In the rows, 128 means zero.
One hidden turn or mirror swaps the rows below in pairs. Which row is each named row swapped with?
The rows were stretched afterwards, more along some directions than others.
Z951: 88	124	139	114	163	136	155	140	141	145	125	140	147	152	162	84	128	138	127	122	108	142
Z495: 103	151	145	128	142	115	132	169	103	123	136	102	110	147	132	135	123	119	128	121	142	110
Z510: 101	132	150	124	128	96	146	122	108	151	125	146	113	132	136	119	120	124	142	135	132	115
Z282: 146	134	123	137	122	137	139	129	128	120	126	137	124	109	163	127	156	161	127	155	116	111
Z801: 99	120	144	106	124	131	113	158	115	114	143	158	129	120	120	137	119	119	142	127	107	93
Z556: 73	122	155	92	156	129	145	167	132	140	109	139	128	129	152	134	122	107	120	125	136	110
Z418: 100	138	132	109	162	96	152	130	138	148	113	152	138	132	159	128	92	126	128	154	111	139
Z3: 123	112	127	134	136	101	170	138	136	151	109	130	130	129	174	118	138	161	122	154	155	141
Z326: 93	120	132	126	162	133	137	154	121	126	125	131	130	135	146	140	129	159	143	141	121	113
Z615: 96	152	131	112	157	114	139	191	114	122	138	119	125	123	120	158	125	106	108	110	119	83
Z836: 141	137	116	118	136	125	121	160	147	148	156	132	152	123	159	111	111	156	120	144	127	132
Z668: 136	105	122	117	121	113	170	149	119	150	132	154	136	144	138	101	152	156	155	124	139	113
Z227: 103	131	128	117	144	118	159	176	115	142	134	111	105	118	130	125	129	123	124	94	133	105
Z742: 105	142	123	116	152	141	143	157	143	123	143	155	134	120	159	116	125	154	137	122	115	128
Z817: 125	113	139	117	121	137	148	153	116	151	167	123	139	144	115	114	151	137	129	114	123	106
Z361: 102	155	131	136	148	104	131	126	135	156	131	115	128	144	151	96	114	149	116	132	119	137
Z395: 120	132	108	126	145	138	141	113	133	121	118	130	102	106	132	142	138	142	114	145	101	121
Z439: 135	116	133	130	127	116	120	166	106	130	146	141	140	144	123	119	84	132	155	138	105	107
Z53: 107	117	142	118	146	128	131	155	125	149	127	143	150	149	140	133	111	154	136	162	121	111
Z758: 104	158	120	103	157	103	157	151	148	132	123	135	135	129	152	111	113	108	120	125	112	128
Z229: 126	112	133	148	128	129	109	144	107	104	125	132	119	149	138	167	102	154	133	137	132	116
Z237: 135	99	144	119	119	130	131	141	124	118	107	161	156	136	156	146	144	146	143	152	137	114
Z72: 133	141	118	128	145	123	119	180	144	116	138	136	156	131	178	146	92	158	114	133	115	114
Z925: 145	137	122	132	140	92	135	187	108	138	152	116	135	146	129	152	93	122	131	128	154	125
Z716: 102	132	143	131	131	108	167	138	107	135	100	132	114	145	143	137	124	124	142	153	115	85
Z364: 133	136	142	126	124	114	137	170	128	115	115	146	128	105	141	166	110	121	120	169	99	92
Z73: 85	133	159	92	141	119	170	166	123	138	109	155	127	129	129	149	148	108	117	131	115	99
Z479: 85	120	147	138	146	128	151	143	121	145	117	144	114	138	164	115	113	169	141	171	104	94
Z847: 112	97	135	114	148	102	166	146	110	146	124	126	127	147	126	134	131	131	124	128	156	150
Z47: 127	149	128	104	146	108	129	146	128	134	124	108	110	127	122	149	127	110	90	119	131	149
Z323: 107	159	124	103	159	128	164	151	126	141	114	123	106	115	125	140	164	113	108	107	122	109
Z827: 83	137	154	126	133	94	149	132	107	141	106	128	91	117	117	144	152	116	129	145	116	105
Z9: 83	146	145	112	146	92	129	138	97	150	117	121	114	150	116	145	113	111	124	121	129	109
Z873: 104	142	149	98	154	91	155	170	148	153	134	143	154	135	163	113	93	91	129	141	116	131
Z985: 120	122	136	135	128	120	124	144	112	113	116	135	135	127	164	163	117	162	135	157	122	101
Z999: 93	103	157	109	135	126	140	165	102	148	140	125	138	150	150	124	112	151	137	126	132	111
Z497: 108	177	112	116	172	110	142	176	148	138	135	134	129	113	150	128	91	125	129	125	113	124
Z11: 92	147	135	134	152	106	135	129	126	121	101	125	113	138	144	112	94	118	133	140	129	134
Z867: 115	141	127	119	154	138	139	154	146	130	135	152	111	108	145	134	133	154	136	131	121	115
Z802: 73	158	146	115	163	120	138	151	141	134	125	131	132	147	163	104	108	119	132	143	107	102
Z904: 127	115	123	127	134	114	140	161	126	127	144	135	127	129	145	122	114	126	147	123	163	128
Z853: 91	136	132	89	154	152	118	159	121	132	140	138	134	115	122	134	150	126	137	95	124	99
Z78: 74	129	149	102	160	124	144	174	138	133	112	164	147	160	154	142	106	128	142	125	137	113
Z322: 96	122	149	133	140	127	148	119	116	112	84	136	112	146	135	129	136	124	133	141	108	102
Z783: 107	134	143	113	150	127	109	174	118	128	131	127	136	123	151	150	98	133	108	146	111	115
Z349: 124	139	130	118	130	125	124	151	125	128	130	111	110	131	108	158	106	119	113	116	135	115
Z170: 98	132	139	112	164	146	132	190	142	113	159	132	133	117	143	140	109	106	128	121	113	110
Z960: 98	139	161	116	139	93	167	159	121	139	99	163	114	130	147	121	120	109	151	143	114	96
Z889: 77	102	150	101	144	162	155	153	122	135	111	157	129	127	151	115	173	165	137	136	111	83
Z200: 104	141	125	104	154	104	145	153	111	127	109	121	112	120	113	177	128	108	109	112	123	113
Z277: 133	114	145	109	114	86	142	150	104	148	121	134	136	136	125	145	116	121	137	144	106	106
Z166: 69	138	143	129	151	109	140	149	101	133	105	117	101	137	142	133	139	143	132	142	115	80
Z846: 125	144	115	120	136	134	127	117	129	139	142	117	116	129	117	124	140	148	128	112	118	113
Z178: 130	138	124	118	139	127	130	163	133	108	143	123	111	128	109	146	114	93	114	114	106	107
Z419: 101	135	142	118	151	124	145	197	114	124	130	127	127	140	127	130	112	99	129	117	124	95
Z768: 128	123	125	136	134	83	173	152	110	150	124	136	103	145	120	125	102	123	142	137	122	115
Z727: 93	135	140	107	145	156	138	176	134	100	131	129	122	118	132	158	138	118	112	126	104	79
Z746: 122	146	128	133	135	89	144	152	133	148	120	132	115	141	152	136	100	140	142	117	127	140
Z577: 158	121	113	138	114	86	139	152	112	132	123	120	111	140	128	158	116	145	127	129	128	112
Z468: 90	123	142	130	161	140	145	147	130	122	109	149	108	140	146	154	116	140	129	118	139	126
Z680: 125	138	132	144	133	117	134	167	114	126	139	107	109	150	109	140	109	120	118	97	122	111
Z647: 102	115	150	128	140	138	138	171	107	107	134	141	120	129	127	170	105	123	141	140	109	79

Z361 is swapped with -> Z680
Z497 is swapped with -> Z364
Z951 is swapped with -> Z817
Z802 is swapped with -> Z178
Z495 is swapped with -> Z47

